One turn moves each row of this set onto another row. After a few examples, where does it send each row asked below?
pemo: [ -3  -7  -2   2 -29   6   0  -1   2   8  17  -5 -20  -4  13]
Beput: [-10   0 -18   2  -9  -3  -2  -1   1  11  29  -3  -8  -6   7]
Gavor: [  6 -25  -7  -6 -11   9  -1  19   0 -12 -26 -11  -1   3   2]
gaba: [  4 -14   0 -19   8 -22  15   2   2  -5  25  -6   1   8   4]
zitas: [ 12  -1   7   6   8  14   6  18 -14  -1  19 -21  -5  -3  -7]
mik: [  8 -18   1  27 -10 -13   1   3   8  -6  -3  -1 -23  -6   2]
fesi: [ -4 -10 -24 -13  -3  -9   8  -5   4 -16 -19   3   5  14  -8]
Rusor: [ 20  -1  15   0   8 -28  -1   0   5   0  13  -1  11 -10 -13]
nune: [ -3  -2  13  -4  -1  -9  -1   0   5  -3 -41  -3   2   0  16]
birum: [ 16 -24  16 -14  -8  -9  14   8   4  -4  15  -9  -6  10  15]
pabap: [ 13  19  11  -3  -8 -14  -9 -20  -2 -10  12  10 -17   4   3]
Samuv: [ -2   1  14  -4  19 -10 -10  -5 -23 -19   6   9 -10  13   9]
Nug: [-13 -18  -7  17  13  18   5 -13  11   1  -8  -1  -5 -18  -5]
pul: [  4   1   0   1  11  -3   9  -9  17   2 -28   1  18  14  13]
Zasi: [  2   1  31   0  10  26  -1   1   3 -13  15  -3  -2  11  -4]
kemep: [ 11  -5  -7 -22  12  12  -4 -11   0  -5 -29   7   4   1  18]
zede: [ -5  -7  -6  24  -1  20   3 -20  16  -4 -10  -5   9  -1  10]
Zuf: [ -7   1   2  -4  25   6   7   2  25   8 -18  -1  16  -5  -6]
lono: [ 11 -11  -5 -32  13  16 -10  -6 -12  -6 -13   7  -5   2   6]
Nof: [-11   6  -4  26  -5 -10  -2   1  19 -11  12 -11   1  -6  -9]
Guk: [  7  -8  29 -17 -16  -7  -6  10  14  -7  19 -10  -2  -5  13]
bida: [ -1   9   2 -30   2  26 -14  -5  -1 -13  -6  -8  15   4   4]
vav: [  2 -14  26  -6  17  10   2   2 -16 -12   4   6 -22   6  -5]
kiz: [-20 -12  -5  13   6   0 -10 -11  -4  -6 -18  -1 -10 -26   6]
sitem: [  1  -9 -16   4 -15  -1   5  -6  -2  12  22   0 -16   2  13]
dekez: [ 16   1  25   2  -4 -19  -4  11   2  -5   8 -16  14 -13 -11]
Zor: [ -3   8  10  -8  -5  -6  12  -3 -20 -14   8 -12 -23  -2 -14]
mufes: [ -4  -6  11  24 -15  -1  -2   3  22  -9   4  -6 -17 -13 -10]
Tiz: [  0  -6 -14  29   1 -21   1   1   6  -9   7  -5  -4   2   2]
kamod: [  9  -6   7 -32   2  31  -6  -7   0  -7 -11   0  -2   3   0]
kuv: [-12  -2  -4  20  -8   1 -11 -18   1 -11 -19  -4   4  -9  20]
Poma: [ -7   2  13 -22   0 -20  -3   3  13  -9  28  -7   4  -8   2]
guvi: [  1  -3   6 -27   2  21  -3  -8   3  -8 -32   0  -2 -10   9]
kenud: [ -2  15  19   1  11   5 -12  -6  -6 -20  16   1  11  18   9]
niv: [ 20  -5  27   1 -14 -17  11   3   0  -7   0 -16   4  -2 -12]
far: [ -8   6   0 -25  11  24  -4  -2   6  -9 -20  -9  12 -12   2]
Nin: [  5 -10   3  -7  -5  14 -26  19  23  -5 -13   1   7 -14   0]
Sug: [  2   4 -10 -30  15  10 -18  -5 -14 -11  -7  -1  12   3  10]
ruv: [ 28   9   9  10   5   7 -15   0   5   2  24   0   0   3  10]
Nim: [  1   3 -13 -20  21  16  -4  -6   3  -5 -17  -3  20  -3  12]
difi: [-14  -3  16  -9  13   0  -3  11  11   3 -31  -4   0 -19  -1]
Lasi: [-14   3  -5   1 -22   4  -7   3   3   7  25  -9 -12 -12   7]
tesun: [ 24  -7  17  -1  -3 -25  14  -9   3  -3   5  -2   2   2 -14]
vudi: [ -5   4 -14 -14   3  -3 -17  -6  28 -10  -6  13  12  -3 -10]

Lasi turns into Beput
Nug turns into zede
kamod turns into bida
Where do these go?
Guk turns into Poma
pul turns into nune
kemep turns into guvi
fesi turns into Gavor
tesun turns into niv
mik turns into mufes
Zasi turns into kenud
ruv turns into pabap

One turn moves each row of this set onto another row. After a few examples, where does it send each row asked below?
vip: [-10  -7 -15  13 -24 -24  13   0 -10  20   8   2  -8   1  10   1]
dadeb: [ -1   8 -19  -4  13   6   1  -8   9 -12  -2 -13  -4 -10  17 -16]
Tet: [  2  -8   5   6   6   6  -5  14   0  11 -30 -15 -13   7 -18   8]
keze: [  6  21   3  15 -16 -15  15 -13  -9  -8   3  -5   7   6  25  -7]
porak: [ -5   7   2   9   9   0  -1  -3  -7   1   9  -3  10 -15 -32 -20]
nuve: [  8  -1  -1   2  20  -5 -16 -10   2 -16   2 -18  10  -5  15  -8]
lidin: [  5   0   6  10  16  -8 -22   2  -1 -17  21 -13   4   4   1  11]
rovan: [  3 -18   5 -26  -2  18   8   9  -7  12  -2   0  -4  12  -2  18]
zad: [  0  -8   3   6   5   7  -2  15  -1  12 -29 -15 -13   8 -18   8]
vuke: [  0 -15   1  15 -16 -33   0  -6 -14  14   6  -5   6   4  13   4]
vil: [  4  -8   5   5   7   6  -4  13   1  11 -32 -16 -11   7 -16   7]
Buli: [ 13  -2   4  -2 -26  10   5  -5 -14  -1  21  -7  -1  19 -14  16]
vam: [ 22  -7   4 -14 -19  12   8 -23 -11  -2  -1 -16  12   9   4  -6]
magor: [-27  13  -9 -15  11 -15   3  25  -5   4   5   4   3   9  -2  -4]
nud: [ -5   8   0  11  10   0  -2  -3  -8   2   8  -2  10 -16 -31 -19]
lozo: [ -7   7   0   9   9   1  -1  -4  -8   2   8  -1   9 -16 -31 -20]
Liga: [  1  -7   2   5   6   8  -1  14   1  12 -31 -14 -13   7 -16   5]
vir: [ -7  10 -11  14   7   0  -9  12   2 -12  29  -6 -14   3  -6  13]
lasis: [ 13   2 -11 -15 -26  19  19 -16  -7   2   1 -11  -2   6   1  -9]
zas: [  3  -8   3   5   7   7  -3  12   0  11 -32 -16 -11   6 -15   5]
bafa: [  8   3 -11  -7 -29  19  18  -6 -10   4  14  -5  -9  13 -10   5]
ralum: [ -6  -9 -16   8 -20 -24  14  -9  -8  18  -2  -2   0  -3  19  -7]
sapu: [ -5   8   1   9  10   0  -2  -5  -7   4   6  -3  10 -17 -31 -21]
daba: [  3  24  -3  16 -20 -11  21  -8 -10  -5   5  -3   2   6  22  -6]
Garu: [-23  11 -12 -21  14 -14   4  17  -2   4  -5   1   7   5   7 -14]
Rap: [  8  18   9  17 -15 -17  11  -9 -11  -8   6  -7  10   9  20  -1]
butaz: [  6 -19   5 -29   0  18   8   5  -5  12  -7  -2  -2  10   1  15]
zup: [ -6 -10  -6  18 -22 -30   4   1 -14  16  13   0  -2   6   8   9]
gem: [ -5   6   2   9   9  -1  -3  -5  -9   2   7  -2  10 -16 -31 -20]
Rudes: [-18   6  -1 -20  19 -19  -6  12  -4   1  -6  -4  16   6   9 -14]
Ges: [  3  21   6  22 -18 -16  11  -4 -12  -8  13  -3   5  11  16   5]
rad: [  1  24  -2  20 -20 -13  19  -4 -11  -5  12  -1  -1  10  16   2]
busi: [  5 -19   8 -26  -1  15   6   8  -7  12  -2   0  -2  13  -1  19]
nal: [-10  14 -27   4   6   9   5   6   6  -8  14  -4 -19  -6   4  -4]
fezi: [-22   9   0 -11  14 -21  -7  24  -8   1   9   2   9  13  -5   3]
Gefi: [  6 -19   8 -27   1  16   5   5  -6  12  -5  -1   0  11   0  16]
bote: [  4 -18   3 -28  -2  19  10   7  -5  13  -5   0  -5  11  -1  15]
Mut: [  1 -14  -6   8 -16 -29   5 -12 -11  16  -3  -5   8  -1  19  -6]
dum: [ 22  -8  13  -6 -20   7  -1 -15 -15  -3  12 -15  11  16  -5   8]
maz: [-18   5   6 -15  18 -23 -11  15  -8  -1   2  -2  17  11   3  -3]

ralum turns into vip
sapu turns into lozo
magor turns into fezi
Where do these go?
zas turns into Liga
keze turns into daba
vir turns into lidin
Buli turns into dum
Gefi turns into butaz

